Each path below is one point turned by a fixed rotation once a step. After each direction that follows a path, write how fast that rotation turns it, in degrees each step (0 if it stays still).
Each turn is a multiple of 5 degrees from 10 to 175, or 0.
Each row of a path follows its step; steps can be skipped.
path 1
step 1: [-2, 1, -8, -2, -4, 4, -12, 6, -1, 0, 3, -14, 3, 8, 4, 9, 6, -1, -15, 7, -3, 1, -13, 11, -5, -1, 1, -6, 12, -3, -2, -8, -11, 0, -3, 1, 11, -6]
step 8: [11, -4, 3, -4, -3, 3, -2, 5, -5, 3, 3, -6, 15, 4, 11, -3, 12, -6, -2, 9, 5, -9, -10, 2, 6, 1, -3, 11, 7, 6, 2, -15, -4, 2, 12, -7, 2, -2]
step 14: [7, -15, 8, -7, 4, -1, 1, 4, -2, -4, 0, 2, 5, 1, 6, -1, -1, 7, -3, -5, 9, -5, -11, -4, 8, -5, -2, -6, 6, 9, 9, -12, -15, 5, 16, -1, 5, 1]
step 15: [2, -5, -3, -4, -2, -10, -12, 8, 5, 1, 4, -8, 2, -5, 0, 2, 6, -16, 3, -4, 10, -2, -3, 12, -6, 2, 0, 0, 3, -11, -9, -6, -6, 9, 13, -7, 7, 9]
step 16: [1, 15, 3, 0, -5, 3, -3, 2, -3, 1, -3, -6, -3, 5, 1, 18, 10, 3, -7, -2, 1, -7, -18, 1, 1, 3, 4, 5, 12, -4, 4, -1, -12, 9, 0, 1, 12, -5]
step 17: [11, -20, 6, -8, -6, 3, 1, 9, 5, -7, 2, 10, 1, 0, 1, 4, -1, 3, -9, 1, 1, -1, -12, 4, 4, 2, -10, 8, 8, -1, 5, -15, -1, 5, -3, -5, 6, 2]
step 18: [-4, -3, 2, -9, 10, -10, -10, 8, 12, -9, -5, -4, 3, -6, -2, -3, 8, -7, 0, -3, -2, -4, -2, 5, -11, 1, 1, 7, 17, -1, -6, -3, -13, -6, 11, 1, 8, 2]
step 24: [-5, -7, 5, -11, 2, -6, -9, 1, 2, -9, 1, -10, -5, 3, -6, -4, 2, 0, 3, -6, 1, -9, -19, 14, -6, -3, 6, 10, 11, -6, 1, -10, 2, 1, 3, 3, 2, 7]
step 26: [8, -13, 1, -4, -7, 1, -7, 10, -3, 4, 10, -9, 3, -2, 9, 4, -1, -1, -5, 0, 6, -1, 0, -1, -1, 0, 3, -5, 9, -4, -4, -21, -12, 2, 12, -5, 10, -7]
step 29: [3, -14, 11, -10, -1, -8, -9, 10, 8, -6, 5, 2, -8, -1, 6, 4, 5, 5, 1, -7, -1, -3, -3, -5, 0, -4, 1, 3, 15, 3, 1, -17, -10, 2, 8, -3, -4, 4]
Directions:
[2, 4, 0, -3, 1, 3, 4, -3, -2, 4, 0, 1, 1, -2, 1, -1, 1, 0, 2, -3, 0, -3, -5, -1, 0, -2, 3, 5, 0, 3, 2, 1, 2, 2, 0, 0, 0, 0]
130
[-4, 0, 1, -2, -1, 0, -3, 2, 4, 5, 0, 3, 0, 0, 1, -1, 0, 0, 2, 2, 4, 1, -1, -1, -1, 0, 2, 3, 0, -5, 0, -3, 1, -2, -3, -2, -4, 0]
160
[-2, -2, 1, -3, 4, 0, 2, 1, 0, 3, 1, -2, 4, 4, 0, -5, 0, 3, -5, 2, 1, 1, 1, 2, -1, -1, 4, -2, 0, 2, -4, 0, 1, 1, 0, 3, 1, -1]
60
[1, 0, -1, 2, -4, 0, -1, 0, -3, 0, 3, 0, -1, -2, 3, -4, -1, 2, -2, 2, 2, 2, -1, 3, -1, -5, -4, 1, 4, -3, -1, 1, 5, 0, 1, -2, 0, 1]
160
[0, 3, -1, 2, -7, 0, 2, -4, 1, 0, -1, -4, 0, 3, 2, -2, 4, -1, 1, 2, 0, -2, 1, 4, 1, 4, 2, 2, -3, -2, -1, -2, -1, 1, 0, 0, 0, 2]
95
[-2, -2, -3, 0, -1, 2, -1, -3, -1, 1, -1, -2, 0, 0, 1, -1, -5, -4, 0, 1, 1, 1, -5, -1, 0, 2, 1, -1, 1, 5, -1, -1, -1, -7, 1, 0, -1, 1]
60
[-2, 4, 2, 2, 2, 4, 0, 1, -2, 0, 0, -4, 0, -1, 1, -1, 0, 4, 2, 1, -1, -2, 1, -1, -3, -1, 1, -1, 2, -3, 3, -3, -4, -4, 1, 0, 2, -6]
145
path 2
step 1: [0, -10, 4, -7, 6, -5, -16, 8, 3, -10, 5, 0, -4, -6, 4, -3, 10, 11, 2, -1, -10, -7, -7, 7, 3, -4, 8, 6, 4, 11, 7, 10, 8, 3, -3, -7, 7, -6]
step 2: [-7, -2, 8, 4, 1, -11, -2, 8, -5, 0, -4, 3, -2, 0, -10, 11, -5, -6, 2, 6, 2, -6, -4, 9, 6, 11, 7, -3, -6, 1, 2, -1, -7, -8, 3, 0, 16, -19]
step 4: [-1, -12, -12, -6, 5, 5, -2, 9, -8, -6, -3, -11, -2, -6, -3, -1, -1, 9, 16, -4, 1, 3, -10, 9, 6, -1, 2, -1, -9, 9, 7, 5, -4, -9, 3, -9, -5, -10]
step 5: [-2, -5, 8, -4, -10, 1, 2, -4, -18, -2, -7, -9, -1, 2, -8, 0, 1, -2, -10, -4, 3, 3, -1, 13, -11, 10, 11, -3, -13, 7, -2, -4, -5, 3, 3, 1, 10, -2]
step 9: [-8, -5, -7, -1, -4, -8, 3, 14, 9, -7, 2, -5, 2, -10, -1, 24, -6, -3, 1, -5, 8, 3, -1, 4, -5, 1, -3, -1, -3, -5, 4, 5, -3, 0, 14, -4, -9, -3]
step 11: [-9, -17, 7, -3, 4, 4, 9, 3, -4, -3, -1, 0, -3, -3, -1, 3, 14, 4, -11, -17, -2, 4, -7, 7, -5, 7, -2, -6, 8, 2, 12, 2, 0, -2, 6, 8, -3, -8]
step 13: [-3, -2, 4, -5, 9, -4, -8, 0, -6, -6, -10, 0, 0, -9, 13, -2, 20, 2, -9, -1, -11, 0, -6, 3, 5, -9, -1, 7, 4, -4, -3, 10, -8, 6, 4, -10, 1, -1]
step 15: [-12, 10, -4, -5, -5, -6, 1, 3, 4, -4, 1, -6, 11, -4, 4, 6, 8, 2, -14, 19, 2, 8, 8, 6, 2, 7, 2, 6, -6, 0, -1, 4, -6, 8, 6, -1, 7, -10]
step 16: [-8, -3, -9, -13, 1, 4, 8, 3, 2, -12, 5, -1, 6, -7, 9, 2, 3, 10, 5, -7, -1, -5, -12, -2, 4, 0, 3, 0, 5, 10, 6, 16, -8, 2, 0, -12, 7, -4]
step 17: [-11, -5, 1, 1, -7, -2, -3, 5, -13, 0, 3, -2, -8, -3, -18, 1, 4, 9, -2, 3, 4, 0, -4, 5, -3, 6, 3, 6, 3, 16, 0, -1, 0, 7, -6, 2, 14, -16]
Directions:
[-1, -2, 3, 0, -2, 1, 3, 2, 2, -5, 1, 1, 1, 0, 2, -1, 1, 2, 5, 0, -4, -2, -2, 3, -1, 0, -4, -1, 2, -2, 2, -2, 4, -1, 1, -3, -1, 2]
145
[2, -2, 0, 1, 1, 2, 3, 1, 1, -2, 0, 1, 1, 3, 1, 3, -1, -5, 1, -2, 4, -2, -6, -3, -1, 2, 2, -2, 1, 0, -2, -1, -5, -2, 2, -2, 2, 1]
155
[4, 3, 0, 1, 4, 0, 2, -2, 1, -5, 2, 1, 1, 3, 1, -2, 4, -1, -4, -3, 1, 1, 0, 5, 2, 1, 0, 1, 0, 1, 0, 4, 3, 2, 0, -1, 0, 3]
145
[1, -1, -1, 1, 1, -1, -2, 2, -1, -2, 3, 2, 5, 2, -5, 5, -1, 0, 1, -3, -4, -4, 1, -1, 0, 0, 0, 0, 2, 1, 0, 2, 1, 1, 0, 5, -1, -3]
45
[-1, 2, 1, -5, -2, 3, 0, -2, 1, -1, 0, 0, 0, 4, 0, 0, -1, 1, 0, -1, -1, 3, -4, -1, -2, -2, 1, 0, -1, 5, 6, -2, 0, 4, 1, 3, 0, 0]
65
path 3
step 1: [2, -5, 10, 10, -13, -6, 1, -2, 0, -8, -3, 2, 5, -4, 18, 0, -8, -7, 0, 11, -3, 0, -2, -4, -5, 0, 3, -6, -5, -9, 7, 5, -6, -5, 9, 7, 4, -2]
step 7: [4, -3, -6, 1, -8, 3, 4, -2, -1, -12, -6, -8, 0, -4, 7, -2, 9, 3, 4, -1, -4, 10, -13, -7, -12, 12, -10, 3, -2, 6, 6, 9, -6, -10, -1, 3, 0, 3]
step 9: [-5, -3, 4, -2, 5, -3, -5, -8, -1, 1, 0, 1, -1, 4, 5, 0, -5, 1, 2, -9, 7, -4, 5, 10, -2, 6, 14, 3, -14, -5, -1, -8, -13, 6, -13, 5, -14, -1]
step 12: [-17, 5, -5, 2, -5, 8, -2, -7, 2, 1, -2, -8, -8, 4, 12, 3, -3, -4, 11, 0, 10, -2, 11, 2, 1, 2, -7, 0, -8, -1, 4, 3, -15, 1, 4, 7, 7, -3]
step 15: [4, 6, -12, -3, -9, -3, -1, -10, -1, -1, -2, 3, 4, -7, 8, -2, 6, -2, 8, -8, 3, -18, 1, -5, 2, -3, 10, -5, -2, -4, -10, 5, -11, 9, -4, 3, 5, 6]
step 20: [9, 0, 3, -5, 12, -9, 7, -4, 11, 4, -3, 2, 10, 4, 12, 1, 9, -2, 0, -5, 5, 4, 2, -7, 13, 0, -3, -3, -10, -6, 2, -4, -7, 6, -1, -14, -6, -3]
step 24: [-4, -5, -6, -2, 4, 5, 0, -4, -6, -2, 5, -8, -7, 3, -1, 7, 9, 17, 9, 2, 2, 3, 6, -13, -10, 1, 0, 11, -5, -1, 11, -3, -5, -6, 1, 1, -13, 1]
step 25: [4, 4, -12, -2, 5, 0, 0, 3, 10, -4, 1, 2, 15, 9, -2, 0, 8, -14, 6, -1, -3, 12, -3, -5, -5, 8, 2, -1, 11, 3, 9, -9, -1, -9, 4, 5, 4, 1]
step 27: [-11, -6, -7, 1, -4, 8, -3, 6, -16, -3, 5, 2, 5, -9, 8, 6, 3, 1, 4, -4, 3, -2, 10, -1, -1, 5, 9, -1, 1, 1, 2, 8, -5, 12, -7, -8, -13, -11]
step 28: [7, 9, -3, -8, 7, 0, -10, 5, -9, 9, -2, -9, 8, -3, 0, -4, 14, -5, -12, 1, -7, 9, 3, 6, 0, 0, 4, 0, 3, 0, 12, 4, 5, -1, -7, 12, -2, 6]
Directions:
[1, 2, 6, -1, -2, -3, 2, -2, 2, 1, -4, -2, 1, 0, 3, 2, 1, -2, 1, -3, 4, 1, 0, 1, 1, -3, 1, 0, -3, 1, 0, 1, -2, -1, -2, 5, 2, 0]
130
[-3, -3, 1, 1, -1, 3, -3, 1, -1, 4, 1, 0, 2, 0, -1, 1, 1, 0, 0, 0, 1, -4, 3, -2, 0, -2, -6, 3, -1, 0, 1, -2, 2, -6, 0, 2, 2, 3]
60
[2, 0, -1, 0, 2, 2, -2, 2, 1, -1, -2, -2, 5, -3, 1, -1, 2, -3, 0, 2, 1, 1, -1, 0, 2, -4, 2, 3, 2, -4, -1, -2, 1, 4, 4, -1, 3, 3]
145
[1, -2, -2, -2, 1, 3, 0, -1, 2, 3, 0, 0, -2, 4, -3, -3, 0, -6, -1, 3, 3, -2, 0, 1, -1, -2, 2, -1, 0, 3, -2, 3, -4, -1, 0, 1, -2, 2]
110
[-2, -1, -2, 3, 1, -1, 4, 3, 2, -1, -3, 1, -2, -1, 5, 0, 2, 0, -3, -1, -1, -2, 2, 4, 0, -3, -1, 2, -1, 2, 3, -1, -1, -2, 4, -1, -3, -1]
170
[-1, 2, -1, 4, 1, 0, -1, 5, -2, 3, -3, 1, -2, 1, -3, -1, 3, 0, -1, -3, -2, -1, 1, 0, -3, -3, 3, -3, -4, -1, -1, 1, 2, 3, -4, 0, 2, 1]
60
[-1, 2, -4, 0, 1, 4, -4, -2, -3, -3, 2, -3, 1, 2, 4, 1, -1, 0, 0, -2, 3, 2, 0, 7, -1, -1, -1, -1, 0, 2, -2, -2, 3, -1, -2, 2, -1, 0]
20
